[151 120 130 122 112] | 130
[133 123 151 140 136 141 121] | 151
[127 124 133 152 133] | 133
[107 103 152 131 136 131 110] | 152
[117 106  99 122 116 138 105] | 99
[124 124 123 140 132 118 107] | 123
[155 133 125 125 150 157] | 125
---
[104 108 132 147 132] ⇒ 147

[[140 150 134 117 107 148 137]
 [124 141 131 115 112 135 136]] ⇒ 135

[130 154 106 117] ⇒ 106

[[121 133 154 140 137 122 106]
 [147 138 129 120 107 112 125]
 [114 126 145 140 145 131 113]] ⇒ 131

[115 121 102 151 118] ⇒ 151

[118 106 117 130 137 125] ⇒ 137
---
[147 145 143 153 125 133 152] => 147, 152

[145 152 152 145] => 145, 145

[100 137 105 147 110 141] => 100, 141

[[139 137  99 145 129 119]
 [126 130 121 128 126 127]
 [131 128 129 124 136 133]] => 139, 133

[125 147 115 100 108 124 129] => 125, 129

[100 112 136 143 129 125 106] => 100, 106

[149 141 128 102 122] => 149, 122

[[109 133 135 158]
 [127 104 128 131]] => 109, 131

[[115 112 140 144 154 112]
 [128 136 107 114 129 106]] => 115, 106
---
[[119 128 147 132 127 105]
 [114 131 150 134 128 107]
 [113 133 148 136 128 106]] → 132

[[129 136 145 151 110]
 [151 116 144 143 117]
 [131 136 155 134 119]] → 145

[[110 137 123 153 138]
 [119 121 126 140 132]
 [131 130 123 132 135]] → 123

[[136 125 118 119]
 [146 143 119 116]
 [154 142 116 113]] → 125

[[153 128 150 141]
 [131 143 143 130]
 [148 123 144 145]] → 128

[[118 123 135 147 156]
 [146 145 144 117 118]
 [146 146 149 121 117]] → 135
---
[[141 142 113 101 106 151 139]
 [137 103 124 123 105 135 137]] -> 141

[132 150  98 108 120] -> 120

[[121 139 121 129 148 124]
 [123 122 122 134 112 149]] -> 139

[[112 107 114 108]
 [128 116 130 137]
 [131 125 114 109]] -> 130

[122 137 116 152 141] -> 137

[118 155 137 126] -> 126

[130 142 132 134 119 151] -> 134

[130 117 136 123 106] -> 123

[106 119 115 134 149 125 156] -> 134
---
Q: 98	129	147	128	117
A: 147

Q:
131	101	121	114
136	100	125	114
A: 101

Q:
154	110	130	98
136	110	132	117
A: 110

Q: 135	149	127	113
A: 149

Q: 102	109	112	122
A: 109

Q: 137	133	107	150	134	129	122
A: 134
---
Q:
[[120 156 134 146 137 112 129]
 [131 141 154 149 124 133 120]]
A: 112

Q: [158 118 141 136]
A: 141

Q:
[[138 112 125 124 128]
 [142 133 126 116 124]
 [110 101 125 121 135]]
A: 124

Q: [105 135 122 116 110 127]
A: 110

Q: [124 146 119 107 136]
A: 107

Q: [118 145 118 104 131]
A: 104
---
[100 130 115 142 134]
100
[115 115 107 155 122]
115
[128 154  98 104 148]
128
[127 150 139 110 121]
127
[119 126 126 106 131]
119
[139 141 126 126 151]
139
---
((138, 141, 139, 141, 124, 128, 143), (106, 127, 111, 131, 140, 131, 104), (118, 139, 126, 135, 133, 123, 123))	141
(106, 113, 130, 134, 119, 119)	134
((127, 128, 126, 128, 128, 122, 124), (131, 115, 128, 132, 123, 129, 156))	128
(107, 130, 120, 136)	136
(111, 145, 138, 152, 135)	152
((155, 154, 156, 100, 155), (154, 155, 101, 100, 156))	100
(138, 106, 145, 108, 124, 133)	108
((107, 118, 128, 122, 130, 124), (156, 122, 126, 124, 138, 125))	122
((119, 139, 121, 154, 132), (127, 144, 134, 113, 131), (124, 154, 130, 140, 135))	154
---
[[114 156 114 138 123]
 [137 121 141 123 123]
 [148 124 128 142 127]] value 124

[[139 124 136 123]
 [120 129 123 129]
 [127 137 102 136]] value 137

[[136 141 137 105 127 123]
 [129 128 137 126 124 128]
 [125 125 134 135 125 127]] value 125

[[131 127 128 126]
 [133 130 136 141]
 [109 107 138 146]] value 107

[[130 128 132 130 125 155]
 [125 115 147 157 111 126]
 [123 157 105 137 106 146]] value 157

[[129 140 111 119 141 121 124]
 [135 137 144 108 122 126 130]
 [122 137 138 130 129 115 105]] value 137

[[136 141 123 119 131]
 [133 135 148 104 157]
 [146 150 106 110 114]] value 150

[[123 132 131 136 125 131 127]
 [109 143 125 131 132 130 131]
 [114  99 132 147 110 127 110]] value 99
---
[130 112 158 107 128]
112

[[116 117 137 136 126 138]
 [132 130 137 134 118 103]
 [123 128 114 127 122 115]]
128

[128 128 151 127 141]
128

[103 140 109 128 122]
140

[[138 130 107 100 143]
 [124 128 143 129 117]
 [126 121 121 146 143]]
121

[139 150 108 122]
150

[[137 153 119 150 113 104 120]
 [112 138 113 113 150 132 139]]
138

[155 146 116 122]
146
---
[[127 137 131 122]
 [120 124 131 131]
 [135 105 129 123]] ⇒ 137, 135

[135 141 127 144 155] ⇒ 155, 144

[155 138 141 116 152 104] ⇒ 155, 152

[[118 149 109 129]
 [127 143 141 118]] ⇒ 149, 143

[[134 130 127 137 132 150]
 [132 137 145 140 133 134]
 [122 143 132 131 140 115]] ⇒ 150, 145

[[126 118 115 129 119 127 130]
 [128 126 128 137  99 129 131]] ⇒ 137, 131

[[122 142 128 137]
 [141 104 123 100]] ⇒ 142, 141
---
[[130 113 104 138 132 144 154]
 [124 145 117 122 141 112 108]] -> 145

[[134 118 125 126 124]
 [139 137 144 102 121]
 [128 122 112 134 133]] -> 137

[[127 133 144 136 136 133]
 [132 134 104 138 134 135]
 [127 132 128 135 133 132]] -> 134

[[137 143 123 127 118]
 [140 105 125 126 132]
 [135 140 125 126 118]] -> 105

[[125 154 131 107]
 [129 128 130 109]] -> 128

[[130 113 104 139 132 144 153]
 [124 126 134 136 125 126 120]] -> 126

[[141 119 127 124 133 131 136]
 [122 122 146 130 124  98 138]] -> 122
---
[129, 106, 129, 117, 139, 119, 128] ==> 128
[135, 103, 133, 143, 121] ==> 133
[123, 135, 129, 121, 155] ==> 129
[128, 151, 121, 112, 141, 110, 108] ==> 121
[156, 148, 108, 138, 104] ==> 138
[120, 114, 128, 154, 118] ==> 120
[116, 146, 151, 123, 108, 118, 134] ==> 123
[142, 150, 108, 136, 99] ==> 136
---
[[100 136 129 133 134 124]
 [156 144 139 117 145 111]
 [122 124 134 146 102 124]] Answer: 102

[[102 141 142 111]
 [129 127 144 115]
 [140 113 140 124]] Answer: 140

[[125 128 127 130 122]
 [125 128 127 131 122]
 [129 155 140 130 141]] Answer: 130

[[153 134 121 132 104]
 [152 126 121 128 101]
 [153 133 121 131 104]] Answer: 131

[[104 105 123 136 138]
 [107 116 154 125 137]
 [119 126 151 123 132]] Answer: 123

[[102 137 128 118 127 142]
 [103 132 124 116 121 143]
 [119 121 144 110 133 132]] Answer: 133
---
[[113 140 115 150]
 [111 143 129 145]
 [126 124 123 122]] ⇒ 115

[103 102 156 147 124 112 107] ⇒ 112

[132 124 150 115 127] ⇒ 115

[[110 125 144 101 141]
 [116 118 118 130 125]] ⇒ 101

[[135 142 136 127 123]
 [134 122 124 149 107]
 [143 129 128 120 119]] ⇒ 127

[ 99 139 157 117 106 155] ⇒ 106

[122 102 127 132 125] ⇒ 132

[152 117 137 131] ⇒ 137

[154 107 106 133] ⇒ 106

[136 151 158 135 117 128] ⇒ 117
---
[[138 128 144 115 108 139 131]
 [130 131 144 134 115 127 129]
 [121 114 155 138 139 139 122]]: 129

[[120 125 111 120 123 103 127]
 [129 114 106 128 114 138 111]]: 127

[[140 123 126 118 114]
 [142 147 102 142 148]]: 114

[[113 108 127 148 144]
 [150 150 140 149 108]
 [128 117 127 130 120]]: 108

[[116 132 128 131 151]
 [145 123 131 146 130]
 [135 129 148 140 136]]: 130

[[139 145 112 141 142 146]
 [141 139 112 139 133 157]]: 146

[[126 128 131 130 129 125 127]
 [131 124 130 150 123 131 126]
 [121 129 130 115 128 130 121]]: 126

[[127 131 128 113]
 [ 99 103 102 144]
 [124 132 125 153]]: 144
---
[[122 153 146 131]
 [120 146 132 121]]
122, 121

[[141 111 154 142]
 [156 131 111 126]]
141, 126

[117 138 131 128 151 127]
117, 127

[137 156 135 148 124]
137, 124

[145 115 117 101 134 107]
145, 107

[[155 139 147 123 137 144 148]
 [150 101 142 149 107 113 147]]
155, 147

[[140 125 129 132 130 131 137]
 [140 128 124 123 129 135 133]
 [140 124 125 131 150 131 138]]
140, 138
---
[[130 109 134 139 144 117 143]
 [115 132 125 145 136 140 145]
 [116 127 125 149 141 137 149]] gives 141

[[116 139 118 141 105]
 [136 116 128 115 105]
 [129 137 142 135 152]] gives 142

[[129 138 141 119 135 111]
 [136 136 119 126 106 121]
 [111 136 142 123 136 121]] gives 123

[[134 113 127 120 123]
 [152  99 100 152 156]
 [125 132 134 140 137]] gives 134

[[146 151 147 149 149]
 [136 132 136 132 131]
 [152 157 152 155 154]] gives 152

[[153 110 143 118 147 105 140]
 [113 128 125 141 155 124 118]
 [118 122 126 139 104 154 127]] gives 104
